In the rows, zero is written as 128.
Which row each row swaps with, under one turn or mirror
The rows were stretched afterwards, more along some directions than others.
z915: [146 134 107 129 107  93 142 165 167 141 131 147 122 108  95 111]
z68: [125 102 139 148 168 114 148 128 130 168 111 150 135 133 114 101]
z236: [123 119 141 150 108 137 149 135 123 145 140 131 153 143 107 122]
z624: [151 130 125 149 122 126 150 126 116 157 144 132 127 139 102 120]
z946: [129 128 145 129  94  95 147 167 176 130 156 129 151 113  97 123]
z804: [124 123 139 127  87 105 125 166 172 116 161 126 146 112 108 129]
z542: [129  90 126 127 162 122 116 132 116 152 127 140 127 144 106 131]
z189: [148 137 119 122  88 105 135 171 167 131 146 144 130 111 106 130]
z833: [141 110 132 137 166 104 140 132 105 160 107 140 122 130  91 129]
z403: [136 103 122 137 142  89 148 160 160 163 113 161 133 117  90  98]
z393: [145 149 109 137 128 121 148 136 117 138 119 129 143 141 125 117]
z888: [142 130 145 144 137  98 145 141 156 156 119 118 115 115 115 109]
z737: [141 133 127 108 123 107 117 165 165 122 133 132 145 130 138 151]
z302: [136 124 144 111  83 139 108 156 151 113 154 130 129 129 136 167]
z266: [124  99 122 108 127  85 116 184 157 144 116 143 138 122 113 156]
z786: [137 114 130 113 134  78 126 174 151 138 111 148 125 104  96 145]
z72: [147 135 132 142 149  84 153 143 138 158 110 121 117 113  99 115]
z493: [126 133 137 150 116 134 157 127 119 153 136 135 146 147  98 112]
z412: [124 136 137 123  87  97 134 168 174 122 154 134 142 113 103 127]
z316: [121 111 120 116 108  97 124 182 154 141 123 142 150 127 120 152]
z250: [134 112 147 123 139 147 121 126 114 138 135 135 146 156 137 163]
z337: [129  98 130 129 138 136 109 129 127 137 150 131 129 142 114 130]
z687: [129 123 148 152 118 131 165 131 129 156 144 130 153 143  94 112]
z114: [126 114 156 109 131  87 134 172 140 142 135 153 167 131 113 189]
z501: [154 128 129 136 171 119 137 135 156 137 141 127 142 136 101 107]
z396: [120  94 162 123 120 106 116 155 165 142 134 143 128 113 127 144]
z533: [145 127 115 128 102  96 135 170 166 134 133 147 124 103  96 115]
z279: [129 108 140 152 167 119 147 116 121 166 112 141 133 136 116  96]
z47: [121 121 155 127 140 121 146 125 105 153 110 165 132 128 114 126]
z694: [141 133 123 112 127 104 120 165 168 120 131 127 146 125 136 143]
z889: [138 121 141 124 143 145 124 124 115 140 133 135 144 158 137 153]
z53: [137  79 150 147 142 102 130 136 147 168 142 134 117 126  93 126]
z247: [145 111 132 152 122 117 143 131 116 159 138 134 121 130  95 128]
z369: [143 116 130 145 118 119 143 130 123 160 140 139 118 132  95 132]
z823: [120  87 161 128 135 101 118 152 164 147 140 142 126 114 122 142]
z88: [130 121 148 120 134 113 141 140 116 146 111 162 126 120 102 138]

z737 swaps with z889
z687 swaps with z946
z236 swaps with z804

